Each path below is one point turned by a fixed rotation once a step. After each direction that follows a path, write how fast that rotation turns it, in degrees a step (0 if it stays still).
Each turn is a multiple of 5 degrees from 10 to 175, or 0.
Each row of a path follows its step; steps can be skipped.
Rotation 1:
step 1: [ -9  11   3 -12  18  22 -13  -5   7 -16 -11   1  -5 -14  12  13  -9  -7
  -5   5  -7  11  -1   9  11  -1   4 -16   1 -14  -7]
step 2: [ -1   9  -1  20  -7 -18  -4 -14  13  -2 -16  14  10  -4   4   3  20   7
  11  -5 -20   1  -6   7  -4  -1  12  -2  -3  17   3]
step 3: [ -1   6 -19  -9   2  14 -14   8 -10   5  -5   7  -6  15  12  -3  26  -3
 -16   4   8  10   3   0  -6 -16  -2   9  10   1  16]
step 4: [ 22   5   8 -13   2   0  -4 -23  -6  16   9   5   8   1 -15  -2  -1   5
   6  14  -3  10  17  -7  -3  18   8  10 -13   5  12]
step 5: [  4 -16 -14 -13   1  -4  -8  -1  -4 -19  -2  -7  11  -1 -13  -2  -2 -10
  -1  14  24  11 -24   2   0  -4   3 -15  -8   6  -9]
step 6: [  7   2   6   7   2  -4   8 -21   2   5  -5   5   8  -5   0  25 -21   6
  -8  -7   5 -12  -8  -7   5 -23  17  12   3  -7   3]
step 7: [ -7 -10   6   8  -8   5  -8  -5  -3   8   8  12   0   9  -1  11  22   6
   6  -1   3  -5 -12 -19  -5  -4 -19 -25   6 -14  -8]
step 9: [ -9  18   4   5  11  -6  -4  -1  17   4   8  -9  19  21  -7 -16   0   8
  14  -3   4   8   2   1   3  -6   9 -23   2  13   3]
step 10: [  4  14  18   1  24  -4  -2  -1  -5 -13  -7  -8  -8 -12  14   1  14  -5
 -14   8  21  -4  -8  -3   8   2   2   8   7   6  14]
step 11: [  1  -1   5  -7 -10  -4  -1 -27  25 -11   2  22  -7   8  -9  -7  -2   1
 -19   0 -11  10   5  -8   8   7  -6  -4   8   0   4]
step 12: [ 18   7 -19  22   7  -1  -8  -3 -23 -13  -7  19   1  10  -2  -4  -3  -7
  -3   7   2  -2 -11  12 -17   6  -8   2   3  -1  -7]
[ 4  2  4  3  1 -2  2 -2 -1  1  4  2 -3 -3 -4 -1  9 -3  8 -1  4 -4 -4  4
 -8  3  1 -4 -1  3 -6] | 145
[ 6 -2 -7  3  0  4  4  3 -5  4  1  3 -2  8 -5 -3  0 -1  2  3 -4  3  6 -2
 -5  4 -5 -1  2 -4  4] | 85
[  0  -3   4  -2   4   0   2  -7   4   4   6  -1   2   2  -3   4  -2  -7
   1  -3 -11  -3   5   1   2  -3   0   2   2   6   0] | 155
[ 1 -5  2 -2  1 -3  3 -5  0  1 -3  6 -3  4 -3 -2 -9 -6 -6  3  7 -5 -5  0
  1  5  0 -1 -1 -2 -2] | 60
[-3  1 -3 -2  1  0 -4  3 -4  5 10  9 -1  3  5 -1 -2  5  0  0  1 -1  0  1
  1  2 -3  3 -6  7 -3] | 80
[ 5  3 -5  0  5  2 -1  5  7  6 -1  3  4 -9  2  3 -1 -5 -2  6  3 -2  2 -2
 -1  0 -2  4  6  0 -5] | 160
Rotation 2:
step 0: [ -8 -17  -1  -1  -7   8 -13  16  -2  11  10  -2   3 -28  -1  -5 -12  -5
  -1   5  -9 -13   9  -4  -1 -17  -4   7  10  -7   9]
step 1: [  8  -6   3  10  -1   4   5  -4  -6 -11  11   3  12 -14  12  -8  17  -4
  -3   9  15  -5  -7 -14   8  -5   7  -9   9 -28  -2]
step 2: [ 11 -28  -4   3  10  -1  -8   6   3  -1  -2  -5   7   1   4  -6  -3   0
 -15   0 -18  -9   1   6  -5   0   4  19   0 -23  11]
step 3: [-15  -6  -9   4   4   4   4   5  -4  13   3 -10  16 -19   2 -19  -6  -3
   1   9  -2 -11  -9 -17  -5 -16  -8 -11   6 -11   6]
step 4: [  1 -10  12  19   4  -3  -4  -5  -8 -14   3   9  21  -5  -3   0  10   3
 -14   9  -3  16  -6  -1  -2   1   6  -1   7 -26   9]
step 6: [-16   6  12  -2   8   1   4  11  -6   9   1   0  15  -2   8  -1   4 -16
  -8  14   1   5  -6 -14   7 -16  -3 -11  14 -18  16]
step 8: [-14  -6 -14   4   5 -10  -5   7  -9   9 -27  -5   1  -2  13 -11 -15 -17
   3  14   1  -7  -2   3  -2  -7   7   1   7 -18   6]
step 9: [ -8  -7   7  -6   9  -2  14  -9  -8  -2  -4   5  14  -5   2   3  -2  -3
   2  10 -15  21  -3 -17  19 -10 -11  -3  -4 -20   9]
step 10: [-13 -20  -7   9  -8 -24 -22  -2   0   1  -2  11  -1  -1 -10 -10  -7   0
   4  16  -5   4  13  -5   5   7   6   1   8 -14   0]
step 11: [  1   2 -13   1 -10   4   4   0  -3   0 -17   2   0 -14  23  -1  -3 -18
  10  19  -9   6  -5   0  13  -8   3  -5  10  -9  19]
step 12: [ -6 -18   0 -14  11  -8   8  -6  -6  -8  12   8   2  -2   2   6  -3   0
 -12  18 -10   5  15 -17  20  -3   4   9   8 -11   1]
[  3 -11   4  -1   3   2  -2  -8   0  -2   3   1  -1   2   1   3   2  -4
  -2  -2  -3   7   1   0  -3  -6   1   5  -3   6   4] | 145
[ 2 -3  5  0  5 -1 -2 -4  5 -3  3  4 -6 -3 -4 -2  1 -1  0  4  5  4  1  3
 -4  6 -2 -8  1 -6 -5] | 125
[-8 -1  1  3  2  2 -7 -4  2  6  4 -1 -3  2  5  1 -5  3  5  5  5 -6  0 -4
 -2  0  5  2 -5  1 -1] | 145
[ -4  -1  -5   4   2   1   0  -6  -5   3   0   3   3   0  -1 -11  -1   4
   1  -3  -3   6  -5   2   1   8  -4   1  -3   2   3] | 60
[ 0  5 -2 -1  1 10  3 -5  4  0  1  8  7  6 -1  5  4  4 -1  3  0  2  2  1
  3  0  1  3 -2 -7 -1] | 140
[ 3 -1 -3 -6 -7 -4  1 -5 -2  4  3  5 -6 -4  4  2 -4 -3  5  0 -2  4  4  2
  8  0  0  3  0 -2 -6] | 25
[-1 -3 -1 -2  5  2  8  0 -5 -7 -6 -3 -5  0  8  0  1  1 -1  2  4 -2  2  7
  1  5  5  3 -4 -2  2] | 110
